50 stands for zero in the data rows.
Here are some points, each followed by its number:
(59, 38, 83, 57, 58, 44, 28, 75, 50, 20, 37, 91, 37, 28, 43, 70, 38, 35, 36,
 43, 48, 74, 20, 81, 59, 56, 35, 24, 51, 31, 53) 0
(53, 52, 69, 50, 63, 32, 29, 59, 43, 58, 26, 44, 64, 40, 40, 54, 63, 49, 45,
 61, 69, 37, 55, 69, 34, 57, 41, 62, 30, 49, 11) 1
(67, 36, 81, 21, 64, 99, 59, 64, 51, 66, 39, 21, 53, 0, 39, 69, 29, 33, 33,
 11, 48, 71, 51, 54, 39, 31, 35, 0, 40, 32, 60) 2
(55, 57, 50, 41, 50, 47, 54, 53, 65, 49, 40, 61, 27, 46, 53, 77, 42, 45, 48,
 72, 62, 64, 48, 59, 57, 42, 49, 29, 51, 67, 25) 3
(33, 52, 56, 59, 39, 53, 33, 62, 48, 43, 40, 86, 43, 77, 37, 32, 37, 66, 52,
 42, 45, 61, 32, 59, 52, 53, 51, 51, 56, 54, 42) 4
(34, 41, 53, 41, 57, 38, 30, 46, 43, 49, 71, 34, 51, 39, 47, 49, 28, 41, 51,
 30, 35, 32, 45, 77, 58, 44, 46, 50, 54, 41, 13) 5
(31, 51, 70, 42, 48, 58, 18, 62, 57, 54, 66, 67, 49, 55, 78, 56, 41, 42, 61,
 44, 50, 72, 23, 52, 38, 30, 33, 66, 79, 42, 20) 6
(0, 75, 77, 75, 43, 60, 32, 56, 26, 59, 57, 56, 71, 83, 44, 51, 46, 28, 50,
 47, 57, 49, 31, 65, 58, 59, 57, 94, 62, 49, 0) 7
(80, 24, 83, 12, 69, 67, 47, 72, 76, 38, 46, 32, 35, 0, 35, 47, 38, 48, 54,
 13, 57, 68, 47, 64, 68, 34, 42, 25, 37, 41, 62) 8
(54, 32, 54, 41, 63, 67, 77, 45, 38, 41, 39, 46, 74, 34, 38, 55, 60, 71, 64,
 49, 46, 42, 67, 46, 57, 38, 67, 21, 49, 34, 99) 9
(20, 93, 94, 57, 43, 37, 32, 48, 0, 73, 45, 43, 53, 77, 50, 67, 44, 57, 42,
 27, 61, 54, 59, 48, 57, 61, 42, 74, 36, 66, 0) 10
(82, 5, 44, 36, 59, 58, 56, 53, 95, 41, 18, 76, 30, 27, 24, 39, 64, 62, 35,
 45, 72, 76, 55, 47, 68, 45, 66, 18, 51, 45, 99) 11
(84, 27, 23, 52, 51, 40, 76, 29, 68, 37, 56, 52, 52, 28, 32, 27, 55, 63, 34,
 57, 64, 51, 57, 34, 67, 63, 64, 47, 27, 39, 99) 12
(18, 99, 59, 48, 59, 10, 53, 64, 0, 39, 66, 40, 62, 99, 66, 32, 28, 32, 58,
 54, 35, 47, 77, 48, 53, 58, 56, 99, 74, 73, 0) 13
(37, 44, 40, 48, 60, 48, 50, 51, 62, 48, 50, 69, 51, 38, 56, 45, 55, 46, 50,
 51, 55, 45, 42, 52, 46, 28, 36, 50, 63, 40, 79) 14
(42, 44, 29, 30, 30, 37, 79, 66, 92, 57, 27, 67, 36, 72, 45, 59, 80, 61, 35,
 52, 71, 44, 67, 58, 39, 55, 70, 45, 31, 57, 66) 15
(68, 35, 42, 30, 58, 82, 63, 42, 40, 45, 61, 47, 41, 51, 38, 47, 78, 66, 53,
 48, 68, 52, 57, 44, 61, 63, 50, 50, 51, 63, 82) 16
(3, 86, 68, 74, 33, 37, 31, 39, 56, 71, 57, 54, 42, 87, 55, 53, 33, 38, 54,
 43, 54, 43, 50, 44, 46, 58, 43, 89, 70, 83, 1) 17
(72, 29, 57, 62, 61, 64, 30, 41, 69, 33, 65, 45, 60, 3, 54, 60, 18, 34, 45,
 30, 53, 61, 75, 86, 27, 29, 24, 45, 59, 32, 77) 18
(97, 4, 51, 51, 65, 50, 68, 30, 89, 46, 34, 82, 26, 34, 42, 39, 63, 62, 42,
 40, 55, 85, 54, 23, 49, 42, 48, 10, 46, 37, 99) 19
Which three points above are nearest to each new point? Their numbers follow each, smallest number first.
(35, 56, 36, 52, 29, 42, 29, 35, 49, 58, 58, 13, 52, 71, 64, 53, 49, 11, 50,
 38, 33, 38, 59, 44, 61, 33, 43, 72, 46, 56, 13) 5 7 17
(6, 99, 80, 84, 43, 48, 14, 67, 26, 61, 70, 50, 64, 78, 55, 52, 50, 32, 42,
 56, 43, 55, 40, 56, 37, 44, 60, 99, 75, 69, 0) 7 10 17
(59, 60, 38, 44, 83, 38, 81, 57, 58, 28, 55, 54, 28, 97, 37, 30, 75, 90, 40,
 90, 71, 46, 66, 27, 53, 70, 63, 55, 75, 64, 83) 12 15 16
(87, 26, 33, 54, 62, 68, 55, 61, 70, 45, 36, 41, 51, 0, 53, 57, 19, 33, 53,
 38, 25, 50, 63, 51, 77, 26, 44, 26, 25, 23, 70) 2 8 18
(42, 52, 34, 55, 36, 43, 64, 50, 42, 43, 55, 71, 42, 76, 43, 19, 68, 59, 53,
 72, 50, 47, 42, 18, 22, 56, 38, 72, 54, 76, 54) 4 14 16
(26, 70, 41, 56, 34, 53, 51, 33, 40, 48, 41, 35, 58, 73, 34, 41, 71, 61, 46,
 67, 45, 27, 59, 37, 35, 65, 61, 78, 48, 36, 31) 1 4 7
(31, 71, 76, 62, 43, 44, 32, 44, 6, 71, 40, 22, 34, 55, 67, 49, 27, 40, 66,
 42, 50, 51, 40, 64, 36, 58, 46, 79, 58, 61, 6) 7 10 17
(56, 10, 80, 69, 39, 57, 36, 61, 85, 34, 54, 43, 62, 0, 51, 63, 31, 0, 55,
 20, 32, 89, 21, 94, 57, 20, 20, 40, 34, 33, 52) 0 8 18
(65, 63, 56, 52, 48, 48, 29, 53, 50, 60, 44, 30, 55, 45, 47, 60, 51, 39, 53,
 37, 55, 53, 33, 57, 19, 39, 47, 45, 46, 23, 10) 1 5 6
(39, 39, 58, 46, 37, 51, 55, 29, 59, 53, 52, 82, 50, 79, 63, 64, 63, 75, 66,
 42, 83, 56, 26, 47, 47, 63, 65, 41, 56, 65, 43) 3 4 14
(70, 97, 32, 58, 51, 23, 79, 57, 44, 60, 61, 40, 55, 65, 36, 52, 60, 60, 26,
 60, 44, 24, 60, 37, 46, 78, 56, 64, 43, 48, 46) 1 15 16
(60, 40, 58, 49, 60, 63, 38, 39, 23, 35, 59, 33, 50, 12, 49, 56, 55, 30, 44,
 27, 43, 69, 46, 67, 64, 33, 40, 52, 59, 36, 48) 5 14 18
(85, 36, 21, 36, 69, 47, 82, 57, 66, 45, 43, 52, 39, 35, 22, 34, 54, 41, 61,
 58, 46, 37, 79, 47, 51, 42, 65, 51, 52, 51, 81) 9 12 16
(16, 75, 84, 63, 30, 54, 3, 70, 50, 46, 58, 56, 53, 39, 99, 27, 26, 2, 57,
 16, 41, 83, 14, 88, 55, 10, 20, 65, 56, 51, 0) 5 6 7
(52, 50, 84, 33, 62, 62, 31, 32, 43, 77, 57, 39, 48, 11, 34, 66, 34, 28, 63,
 35, 32, 63, 65, 61, 53, 36, 52, 50, 32, 34, 53) 2 5 8
(81, 17, 61, 43, 69, 63, 56, 55, 45, 58, 37, 47, 54, 5, 54, 74, 49, 56, 32,
 42, 40, 59, 65, 56, 83, 55, 75, 31, 36, 27, 82) 8 9 12
(99, 11, 48, 38, 75, 54, 50, 59, 64, 40, 48, 55, 63, 0, 62, 72, 29, 44, 47,
 22, 34, 68, 47, 94, 41, 41, 25, 34, 36, 27, 99) 2 8 18
(51, 39, 59, 55, 44, 56, 55, 68, 50, 55, 61, 40, 41, 48, 55, 49, 64, 50, 40,
 42, 61, 67, 66, 39, 36, 54, 37, 39, 42, 37, 64) 3 14 16
(15, 52, 54, 53, 62, 28, 24, 29, 43, 58, 47, 29, 52, 84, 61, 51, 65, 56, 57,
 53, 58, 57, 44, 63, 30, 61, 34, 79, 57, 88, 0) 1 7 17
(57, 42, 54, 55, 34, 52, 54, 50, 48, 46, 29, 33, 56, 22, 42, 76, 53, 53, 30,
 49, 41, 50, 38, 45, 53, 65, 62, 56, 54, 49, 69) 9 14 16
(75, 27, 49, 56, 66, 36, 54, 45, 72, 62, 45, 67, 63, 8, 33, 40, 49, 54, 21,
 46, 31, 43, 64, 42, 79, 55, 55, 38, 43, 35, 83) 9 12 14
(60, 30, 46, 38, 72, 62, 58, 59, 62, 45, 58, 50, 64, 13, 47, 58, 31, 34, 54,
 66, 59, 51, 47, 63, 58, 56, 38, 32, 49, 25, 63) 9 14 18
(61, 24, 69, 56, 59, 44, 45, 60, 63, 43, 43, 63, 63, 39, 46, 14, 59, 61, 73,
 59, 28, 48, 41, 56, 59, 60, 34, 41, 72, 52, 99) 9 14 16
(48, 64, 57, 46, 41, 47, 52, 46, 66, 48, 70, 35, 67, 29, 69, 58, 65, 36, 43,
 23, 21, 49, 63, 46, 51, 24, 50, 22, 32, 43, 38) 3 5 14
(28, 82, 51, 50, 55, 52, 66, 67, 61, 38, 54, 82, 41, 86, 60, 51, 72, 58, 50,
 76, 28, 38, 40, 27, 45, 74, 67, 49, 66, 62, 52) 3 4 14
(55, 41, 51, 50, 49, 70, 53, 58, 61, 88, 44, 51, 51, 51, 52, 45, 47, 41, 46,
 29, 36, 38, 49, 38, 61, 52, 54, 49, 59, 31, 58) 4 14 16
